128 stands for zero in the data rows.
Here are some rows, each followed by its group. Rows of different groups can look alike.
[ 88 146 138 141 116 135 140 161 155 104 103 103 149 153  92 158 115 119 108  88 145 170 178 143  98 116 133 127 155 153 104 166  95 132 141 130 159 124] 1
[124 156 171 113 105 106 176 163 145 122 132 129 145 104 109 139 143 158 102 115 140 171 145 130 110 136 116 112 160 149  98 183  88  87  98 122 119 141] 2
[ 65  92 108 154 117 130  59 143 120 157  86  81 150 148 160 147  91 113 112 165 107 108 140 143 131 161 136 121 136 123 139  95 128 145 142 155 119 133] 3
[ 84  98 143 130 149 112 123 153 142  74  96 106 129 174 110 140 107 123 115  80 147 177 172 138 129  99 148 150 102 128 127 169 119 119 120 109 138 164] 2
[ 80 136 152 126 124 106 150 175 138 102  92 101 152 132 103 134 108 136 100 117 127 141 166 124 127 144 115 130 171 132 101 139 104 133 134 124 141 133] 4
[175 141  97 115 130 159 134  87 137 159 202 161  88 115 149 138 166 160 120 157  91 107  67 164 134  91 134 138 101  95 148  95 134  90 115 125  84 131] 1
[148 130 155 132  90 146 108 121 114 116 126 143 154 131  92 120 140  63 171 112 157 148 171 107 137 140  86  84 147 136 110 151 134 124  76 121 126 159] 3
[183 154 109 109 138 159 144  96 132 151 198 172  91 119 139 122 175 171 107 169  93 110  64 164 135  99 139 123 121 103 143 100 129 106 118 117  86 133] 1
[123 133 162 151 136 143 144 117 144  97 123  94 124 164  96 142 138  82 165  61 161 163 159 136  78  96 147 151 109 142 120 155 122 100 122 119 161 130] 4
[128 144 156 121 134  81 172 168 126 107 117 107 148 130 135 130 163 163 122  99 127 169 135  96 123 140  98 123 139 168 110 169 108  96  78 121  99 151] 3
[170 136 122  81 149 192 143  85 132 128 210 171  97 129 143 109 185 129 134 139 133 119  90 185 113 106 150 156 123 119 132 104 113  97 120  94  99 123] 4
[174 149 118 109 165 154 156 100  87 122  87 176  77 126 124 122 178 137 161 122 184 113 127 189  95 112 138 149 150 112 108 107 141 144 148 118 123 131] 5
[ 99 127 129 126 136  70 154 177 161 106 134  92 158 109 157 137  91 154  74 137  71 120 132 114 148 142 145 146 152 137 134 133 112  96 111 121 112 140] 2
[156 121 117 120  98  91 127 139 140 131 157 105 178  97 156  94 120 181 124 120  81 138  83  64 155 179  79 102 124 195 149 173 112  75  56 108  92 150] 2
[168 192  77 105 142 214 137  74 161 131 167 207  78 119  67 135 208 154 152 144 163 148  45 153 134 103 152 121 112 132 137 104  89 107 187 158 141 138] 1
[104 131 149 121 146  94 170 169 150 100 116  89 136 145 145 170 150 165  89 108 116 185 147 135 125 126 145 139 130 162 121 173  93  90  94 127 119 148] 3
[143 114 114  84  96 163 109 101 138 151 140 159 139 108 129 120 128 132 143  83 141 155 130  84 169 133 132 129 109 157  84 173 124 143 141 110 179 134] 6
[124 193 108 156  92 183 118 131 190 102 135 152 156 140  59 159 140  92 117 116 136 168 134 139 115 131 140  92 202 191 132 173  29 138 129 190 140 132] 5
[148 142 147 131  84 161  92 118 119 127 132 148 157 128  91 119 139  54 182 101 164 144 173 109 128 142  76  85 148 126 100 144 129 118  68 123 107 166] 3
[125  85 138 112 171  97 119  81 101 108 124 134  86 145 141 123 148 104 173 132 142 131  80 110 140 111 163 133  86  97 128 117 166 126 143 104 139 115] 4
[167 159 143 125  89 137 118 125 136 105 158 165 160  94  90  90 114  54 153 137 126 101 168 112 131 139  83  89 176 122 122 124 138 134  88 117 117 145] 7
[125 121 121 113 165 111 134 133  83 122  76 157  85 128 126 121 133 159 116 173 139  97 116 145 153 145 128 136 159  97 105  81 139 158 148 126 117 134] 3
[150  75 146 124 164 149 127  72 116 144 133 120  77 157 134 104 156 107 190 118 154 123  94 115 144 119 155 152  60  70 109 101 174 100 156  94 141 131] 4
[104 139 133 104 108 137 106 156 155 136 137 112 140  82 128 172 137 128  88 122 120 152 162 141 135 125 179 157 150 107 121 141 122 110 139 126 155 161] 2
[129  94  99 128 137 151 128  99  94 162 127 163  78 132 145 117 151 118 141 146 121  93  74  83 173  94 164 129 111  66 106  82 149 164 179 127 131 131] 1
[128 123 151 152 148 153 146 122 130  90 124 113 137 149  81 134 116  86 147  65 148 153 158 145  88  97 146 152 121 125 116 160 139 101 120 105 143 125] 4
[170 103  93 115  99 139  82  98 131 145 120 118 146 115 255 140 197 152 148 135  83 133 103  75 164 166 118 134 113 190 140 134 112 135  80 119 113 125] 5
[ 91 104 146 145 141  98 129 149 154 107 118  86 145 151 129 153  93 128  99 115 102 154 140 121 133 118 161 144 107 153 129 160 114 116 147 124 167 107] 7
[100 155 131 126 125 120 159 171 169 107 138 106 156 121  96 147 115 169  68 113 112 165 145 151 100 124 131 138 166 157 130 162  94  96  97 126 119 145] 6
[ 99 148  87 128 121 147 106 156 149 141 102 135 144  98 148 127  87 138  87 173 112  82 155 198 115 149 139 131 192 109 138  75 118 166 163 143 111 117] 3
[160 140 154 110 159 144 179  97 142 106 150 109 110 157 124  83 161  49 188  80 155 121 148 146  58  95 128 158  96 120 119 100 142  71  96 108 129 139] 4
[ 76 141  92 118 130 155  75 164 109 174  83 146  94 112 149 160  93 126  88 152 123 101 163 175  97  57 140 177 201  68 111  73 148 176 183  98 138 142] 7
[ 73 103 131 145 120 139  82 140 125 140  90  80 135 167 115 156  97 106 120 122 147 149 159 151 113 133 153 125 124 121 115 125 122 126 136 142 148 143] 7
[141 164 117  90 129 126 156 144 119 141 139 178 122  83 169 150 159 127 104 175 141 102 170 186 127 114 147 127 150 115 125 114 137 167 175 144 157 115] 8
[156 125 174 102 147  78 161 120  82  92 103 175 115 108 130  80 140  55 168 166 157  82 178 107 147 135 104 132 137  92 106  94 185 169 146 120 171 116] 8
[156 148 172 117 123  93 157 125 117  85 134 162 134 112 110 106 123  52 151 132 150 111 187  99 139 122  90 108 137 126 128 142 151 172 118 135 162 119] 8
[119 166  86 118 131 128 127 160 138 132 116 152 135  85 155 134 109 159  77 183 104  70 138 196 108 146 139 134 203 115 135  77 112 155 155 145  96 134] 3
[176 143  98 124 129 169 155 101 124 157 200 160  98 119 139 128 163 166 106 158  95 108  62 155 126  96 159 111 122 101 152 123 129 114 116 117  76 132] 1
[129 127 162 140 137  96 173 142 121 100 118  78 139 155  99 125 154 160 144  54 161 194 131  95  98 122 105 138  98 183 135 185 118  81  59 116 108 146] 5
[ 68 121 158 165 128 114 128 161 126 105  81  98 148 164  44 133  61  97 127  90 159 155 180 112 125 135 117 100 144 147 107 165 114 161 150 143 170 115] 8
[104 193 125 144 100 152 152 173 195 111 134 110 165 109  97 155 108 104 113  63 122 126 180 137  64 136  95  93 191 191 131 166  81 136 157 141 141  95] 4
[149  83 154 133 161 122 123  81  97 133 132 125  81 163 158 110 159  96 184 126 137 114  92 103 156 116 154 151  68  88 126 103 157 110 141 118 144 121] 4
[ 97 135 112 111 129 137 111 142 123 171 112 148 121 102 155 152 110 125 100 167 150 112 160 187 134 119 161 137 135  87 132  89 142 145 176 143 155 132] 8
[128 102 159 143 127  99 139 133 107 114  99  81 142 156 103 112 142 145 165  58 166 190 124  63 123 137 101 129  85 187 113 191 131 119  97 114 152 120] 2
[ 86 158 146 123 105  78 164 192 155 106 128 138 157 105 139 101  78 150  80 147  84  98 149 102 110 168  71 133 163 122 127 117 102 123 107 150  96 123] 6
[106 100 117 161 128 148  83 107 118 172 160 102 120 152 173 132 142 112 151 161 107 105  92 122 138 116 137 128  89  87 151  90 143 126 150 143 129 118] 1
[105 141 145 127 115  87 147 178 131 107 114 112 165 111 122 109 113 136 109 119 111 128 150  89 132 149 105 127 173 127 100 130 123 117 115 116 116 142] 2
[189 157 117  99 169 148 167  99  89 124 103 175  72 122 108 129 192 141 162 126 193 132 121 188  89 115 124 147 150 124  99 125 131 140 144 127 110 148] 5
[168 108 143 117 157 125 121  61 116 125 158 119  73 132 152 137 154 119 155 112 141 130  86 123 131 104 159 183  83  83 136  95 152  90 107  99 115 160] 4
[136  89 153 155 125  85 135 147  99  86  98  78 132 151  99  92 136 154 173  74 165 175 122  74 111 153  72 111  78 186 108 197 131 128 115 145 165 144] 2
[166 171 103  99 134  95 120 160 205 122 106 110 181 141  80 119  92 110 121 105  72 130 130  65 114 162 108 170 164 144 115 111 134  97 123 110 102 172] 2
[164 161 127 117 144 130 141 104 113 109 119 191 111  90 119  54 134  73 171 152 158  40 160 148  70 136  97 153 171  92 128  59 179 172 156 127 161  97] 6
[ 93 140 145 140 119 127 164 174 141 108 109 102 141 145 104 156 126 147 105  90 142 173 168 140 110 120 138 132 149 148 114 166  98 109 127 130 147 139] 1
[137 140 159 124 118 106 135 136 130  89 142 166 151 112 117  98 108  64 143 141 112  97 192 105 148 135  85  90 137 138 152 141 139 169 117 132 135 130] 8
[ 83  67  86 122 153 113  64 143 144  36  63 137 130 205 133 164  43 110  53 134 138 159 148 148 181  55 184 115  91 101 117 168 114 216 136 145 166 153] 7
[105 115 158 160 131 114 125 142 134 109 103  96 142 172 107 163 111 107 138  97 135 168 158 114 139 143 120  96 111 182 140 186  96 139  99 148 137 122] 5
[117 136 156 123 131  77 177 171 125 103 123 102 145 121 132 125 150 174 109 112 121 168 133  99 128 132 100 134 150 161 116 168 108  90  75 128  86 164] 3
[179 161 129 102 165 149 166 103  96 127  94 187  70 127 104 127 178 145 155 124 194 123 130 186  96 117 128 135 140 133 106 121 128 156 154 121 138 114] 5
[139 119 177 127  91 145 113 142 121  89 116 159 154 136  85 136 138  70 164 102 173 146 168  89 113 135  87  99 118 136 129 152 123 130  89 129 134 153] 3
[124 110 138 110 124 125 131 131 131  90 139 108 156 129  73  91 109 150  94 113 131 153 130 116 109 128 120 164 133 145 122 128 138 101  81  91 132 137] 5
[136 154 122 162  77 162  90 128 168 152 144 127 179 117 109 122  85  80 136 128 107 116 149 138 110 140  96  78 162 172 148 143 102 144 110 138 129 107] 5
[140 132 162 141 130 138 146 106 138  87 131 106 122 151 105 118 137  67 166  76 158 141 163 135  86 105 130 147 122 124 120 133 133 100 109 115 152 128] 4
[114 151 107 111 137  94 139 161 133 141 147 161 126  77 138 116  71 115 115 173 128  67 154 147 156 127 165 134 167  80 130  91 141 149 179 144 138 138] 7
[113 178 165 152 151 108 190 175 146  72 129  90 135 136  75 144 148 160 103 102 125 154 161 127  95 108  86  98 136 172 176 156 106 123  89 151 101 101] 5
[112  81  93 148 107 125  46 123 105 153  58  99 162 151 231 134 146 153 123 192  91 110 111 107 145 176 108 126 120 190 147 110 123 212 150 144 154  64] 5
[144 123 145 103 104 126 113 106  95  96  38 181 121  88 156 135 147 127 164 177 147 112 125 171 119 143 167 162 160 134 107  84 142 191 204 134 183  90] 5
[183  94 139 125 162 171 166  80  70 134 171 164  62 145 127  89 145 103 207 119 150 118  94 130  95 111 148 155  84  75 106 114 143  96 142 104  92 136] 4
[149 146 113 104 145 168 158 116  92 174 166 169  65 144 103 137 155 180 124 134 134 142  76 140 157 103 125 106 105  85 129 129 115 138 137 145  93 137] 1
[143 124 123 134 116 173  98  91 128 163 171 131 117 144 134 137 152 118 139 138 129 131  98 149 124  99 146 132 102 102 133 114 133 115 143 122 134 124] 1
[173 148 121 110 130 156 151  96 143 157 202 153  96 108 139 132 156 168 110 160  91  99  67 175 147  93 152 127 118 104 150 105 117 110 125 119  85 120] 1
[145 142  93 115 120 166 117 103 125 172 186 181 103 104 123 105 115 147 116 162 100  70  76 133 153 108 136 113 134  70 135  74 143 153 180 136 126 119] 1
[141 129 115 132 125 160 130 107 109 180 158 179 107 131 150 123 143 145 134 165 107  96  91 104 166 114 131  95 102 124 127 132 121 221 228 145 190  40] 1
[ 77  66 111 171 141 124  77 142 113 167  98  66 143 159 198 164  89 155  93 164  78 124 101 149 156 137 181 140  86 110 164 127 139 121 146 154 120 123] 7
[ 77 141  98 113 112 145  91 157 113 143  84 156 135 111 112 130  90 124  94 171 152  97 178 186 110 139 138 153 180  68 101  67 137 155 181 132 137 148] 7
[125  89 192 148 101  99 107 116 126 144 141 105 150 116 138  79  78  58 191 157 107  55 115  97 163 156  99  94 127 113 121 114 134 154 137 124 119  81] 7
[146 114 111  82 110 128 100 106 150 149 147 158 117 101 134 146  81 154 125  80 135 153 115  82 159 149 109 169  69 109 171 122 121 107  59 142 105 174] 6
[111 155 147 177 115  79 163 162 163  90 137  69 149 145 162 157 114 159  95 101  73 150 144 112 121 131 129 132 123 162 153 168 105 102  86 145 102 125] 4
[ 72 112 139 138 126 133 120 158 147 131 100  74 140 160 120 182  90 127 107 114 136 158 155 164 130 126 158 126 128 150 127 164  83 149 153 145 150 105] 7
[152 101 114 133 152 133 119  84 114 128 152 126  78 148 172 127 145 159 142 129 103 120  87 128 169 102 167 160  61  89 146 103 157  94 120 110 114 152] 4
[168 135 152 134 135 143 146  87 140  97 147 126 107 132 122 103 151  70 178  85 149 111 139 136  89 111 134 152 118 118 127 119 144 106 125 108 141 114] 4
[ 73  73 114 157 145 113  70 133 123 158 115  74 137 172 189 162 101 152 103 177  91 126 109 149 153 138 167 137  74 134 180 121 131 131 145 148 125 120] 7
[164 114  86 113  92 178  81  97 133 160 134 144 141 106 131 134 129 153 136  90 135 154 104 105 155 137 131 119 125 158 111 162 122 132 109 108 134 139] 6
[158 121 140 130 166 130 155 106  83 136  75 158  99 105 136 115 140 121 124 151 177  90 148 152  85 135 154 164 133  83 156  66 147 209 170 132 154 115] 5
[153  99  85 109  96 173  82 103 123 157 137 150 130 120 127 121 103 154 150  94 142 150 104  98 149 149 110 122 107 155 118 148 114 127  96 120 113 153] 6
[133 169 106  98 112 108 152 171 185 116 162 130 156  76 116 149  88 164  70 131  87 125 129 160 119 129 149 130 194 140 124 141  97  89 123 124  94 161] 2
[132 163 112 153  86 167  96 132 165 137 147 126 176 127 104 131 106  74 134 108 118 122 162 144  96 147 102  89 163 167 140 155 103 144 112 140 123 109] 5
[161 110 116 110  85 132  81  92 135 116 138 152 127 100 131 136 131 133 155  94 124 174 121  83 168 130 142 110 119 167  76 163 103 130 125 112 174 114] 6
[ 83 100  96 165 112 132  52 137 130 157 117  78 165 143 159 143  85 133 108 169  95 108 119 148 130 161 135 125 137 124 163  95 124 125 105 149  87 147] 3
[ 95  90 116 158 114 139  80 102 154 195 136 102 148 113 167 137 148 106 139 149 108 101  80 120 162 176 125 129  87  97 144  84 183 150 164 144 102  82] 1
Which 5 groups are nearest to each row below, nearest first, going by the average distance to the group's rows?
[ 88 134 143 121 130 124 151 162 139 113 106  98 129 150  90 166 131 140 102  88 147 185 163 150  98 115 137 133 136 152 107 168 103  98 114 130 132 152] ~ 2 3 4 6 5
[141 121 147 128 133 129 138 124 122 114 111  91 143 160  87 127 161 145 163  45 180 204 132  92  96 120 110 147 100 172 111 180 125  90  77 103 134 150] ~ 2 4 6 3 5
Group 3 spreads out most along one direction. Which 3 other groups' directions of most spread are closest to that one, closest first?
8 2 5
Which 5 groups are nearest to each row below, nearest first, going by the distance to the group's nearest row?
[ 84 146 145 133 122 110 146 179 130 101  87 109 151 133 111 135 121 120 111 109 139 142 174 120 114 138 111 129 174 125  93 133 114 138 135 129 141 135] ~ 4 2 1 8 7
[ 74  89 135 166 137 113 125 154 130  98  96  65 152 156 147 164  90 124  99 170  89  96 143 154 153 133 142 136 100 124 151 107 125 137 122 154 144 124] ~ 3 7 2 4 1
[108 135  85  73 125 111 135 159 113 103 157 162 138  84 163 105  75 119  83 191 116  75 157 152 143  83 181 117 155  60 110  97 121 163 205 151 109 150] ~ 7 8 3 1 2
[113 208 128 124 103 137 181 189 165 130 135 126 151 106  58 140  97 151  79  90 127 159 158 163  81 120  96 105 199 148 130 161  77 119  98 139  87 141] ~ 6 2 4 1 5
[117 119 149 144 127  77 157 165 109 101 108  88 161 151 140  97 146 157 133 110 121 153 127  68 116 144  83 121 122 162 142 149 143  92  66 128  93 136] ~ 3 5 2 4 1
[150 108 143 157 125 209 145  79 105 169 156 160 103 134 106 110 135 121 163 124 147 142 115 151 114  87 179 143  90  76 133 136 140 126 154 112 117 105] ~ 1 4 5 6 8
[120 116 113 134 149 129 110  89  69  97  93 165 113 120 131 124 137 164  99 188 143  53 104 181  73 160 113 166 149 128 135  58 145 116 113 159  31 137] ~ 3 5 7 1 8
[118 151 126  85 127 126 134 127  95 131 151 182 127  65 128  88 113  78 146 159 166  65 177 141 152 142 124 128 150  26 116  58 182 114 143 136 140 190] ~ 7 8 6 3 1
[ 96 138 146 130 133 121 152 167 147  98 108  95 139 150 102 167 133 143  97  94 142 185 167 150 105 117 137 139 151 144 107 161  96  97  98 125 123 158] ~ 1 3 6 4 2
[ 62  68 121 155 142 119  66 118  89 173 120  80 125 151 181 158 110 142 120 178 122 109 101 138 149 145 165 144  57 112 168 105 146 133 178 163 142 117] ~ 7 1 3 8 4
[122 155 139 113 123 108 167 170 144 111 124 124 142 118  99 146 140 164 103 105 140 172 144 127 128 126 124 120 161 158  99 175  97 100 108 124 125 151] ~ 2 1 6 3 4
Which 5 groups are nearest to each row below, nearest first, going by the distance to the centre of the group?
[166 149 113 112  94  76 143 165 167 137 177 139 191  68 142  97 101 164  86 141  63 118 102  74 155 154  81  80 164 186 136 159 117 111  83 108  95 123] ~ 2 6 3 5 1
[174 146 137 139 151 125 152  97 135 108 160 144  87 146 143 104 142 108 177 134 133 111 102 130 121  83 163 169 108 117 147 108 128  92 122 109 116 111] ~ 4 1 5 6 3
Which 3 other groups have their centres nearest to the centre of group 5, nearest first?
3 6 4
Which 4 groups are nearest to each row below, nearest first, going by the average distance to the group's rows?
[140 118 150 125 115  54 160 167 132 113 130 122 145 101 143 120 131 154 130 145  92 133 108  54 169 155  87 107 146 158 124 160 126 106  91 121 108 138] ~ 2 3 6 8
[ 99  92 126 142 130 128  86 102 105 180 155 112 118 150 213 117 146 109 153 171  90  92  89 106 164 132 145 135  71  88 143  86 151 142 172 150 144 112] ~ 1 7 4 8
Which 3 other groups have their centres nearest to the centre of group 6, nearest first?
5 3 2
Which 4 groups are nearest to each row below, nearest first, going by the distance to the centre of the group?
[156 119  95  98  98 172  94 102 136 155 149 147 128 106 121 141 131 147 138  87 142 156 108 107 149 114 146 127 122 141 102 154 126 120 125 101 158 145] ~ 6 1 5 4
[104 160 107  58  92 175 101 121 143 155 122 142 137 116 133 116  89 106 101 188 178  98 176 183 103 107 159 141 182  60 131  65 122 150 160 128 120 169] ~ 7 8 3 1
[171 152  98 119  76 142 108 134 157 151 166 134 181  74  96 105 101 150 132  90 118 136 115  89 133 151  90  91 158 186 124 169 111 112  83 106 101 139] ~ 6 2 3 5
Which 4 groups are nearest to each row below, nearest first, going by the distance to the group's nearest row?
[172 114  83 101  91 170  88  97 141 154 144 147 140 107 124 132 132 145 144  91 142 154 108 100 157 138 129 121 130 154 102 153 125 122 106 108 137 153] ~ 6 1 3 5
[171 165 130 109 159 141 163 110  83 116  99 197  71 129 109 119 168 139 161 136 202 131 138 191  99  96 159 151 148 134 109 112 125 128 156 119 127 113] ~ 5 3 8 4
[ 95 119 119 134 124 103  89 147 140 124  98 141 162 121 175 127 109 116  93 164  85  99 140  86 181 164  88  81 158 130 145  94 136 178 111 152 113 129] ~ 3 2 8 6
[ 98  97 138 146 111 134  73 133 124 119  87  78 154 173 179 167 173 102 132 145 118 170 163 127 133 148 126 122 120 137 117 132 116 120  84 138 120 148] ~ 7 3 5 2
[111 103 111 168 120 154  89 100 119 167 161 106 111 156 165 129 143 111 158 148 116 107  93 123 135 110 137 125  91  90 158  93 144 120 149 134 127 121] ~ 1 4 7 3
[ 77 171 123 152 108  90 143 193 157  94 120 120 171 118 133 128  78 137  78 151  86 125 164 128 115 127 145 140 199 146 140 117  92 120 118 131 102 123] ~ 2 6 4 1
[121 165 166 164  70 178  92 115 212 166 140 132 197 116  84 132 115  73 142 106 132 130 157 121  85 180  93  67 173 187 126 174  94 145 115 143 119  76] ~ 5 4 3 7
[169 141 116 125 122 158 125  93 134 156 189 145 111 124 148 118 166 140 131 157 100 107  79 150 131 103 137 122 114 109 145 107 128 107 129 126 105 120] ~ 1 4 6 8
[ 94 114 149 124 142  63 145 167 149  94 116  78 155 134 166 149 109 147  84 119  93 150 139 101 141 133 139 152 126 149 128 145 115 111 113 121 136 127] ~ 2 7 3 4
[167 141 136 116 163 122 165 102  95 108 111 147  91 135 119 112 169 143 145 133 179 117 129 177  77 113 129 152 114 146 149 115 148 145 125 129 133 110] ~ 5 4 3 1
[132 197 124 122  87 174 122 132 157 106 153 187 149 106  64 137 148  76 129 129 152 146 173 123 141 129  98  84 197 130 115 133  85 138 102 175 127 167] ~ 7 5 3 8
[111 127 144 118 147  90 168 168 143 109 119  99 135 128 142 161 140 176  76 113 110 182 148 128 142 133 145 137 130 150 120 168 101  96  96 122 120 153] ~ 3 6 1 2
Which 3 other groups have their centres nearest to the centre of group 7, nearest first?
3 8 5
Group 5 spreads out most along one direction. Which 3 other groups' directions of most spread are closest to that one, closest first?
4 8 1
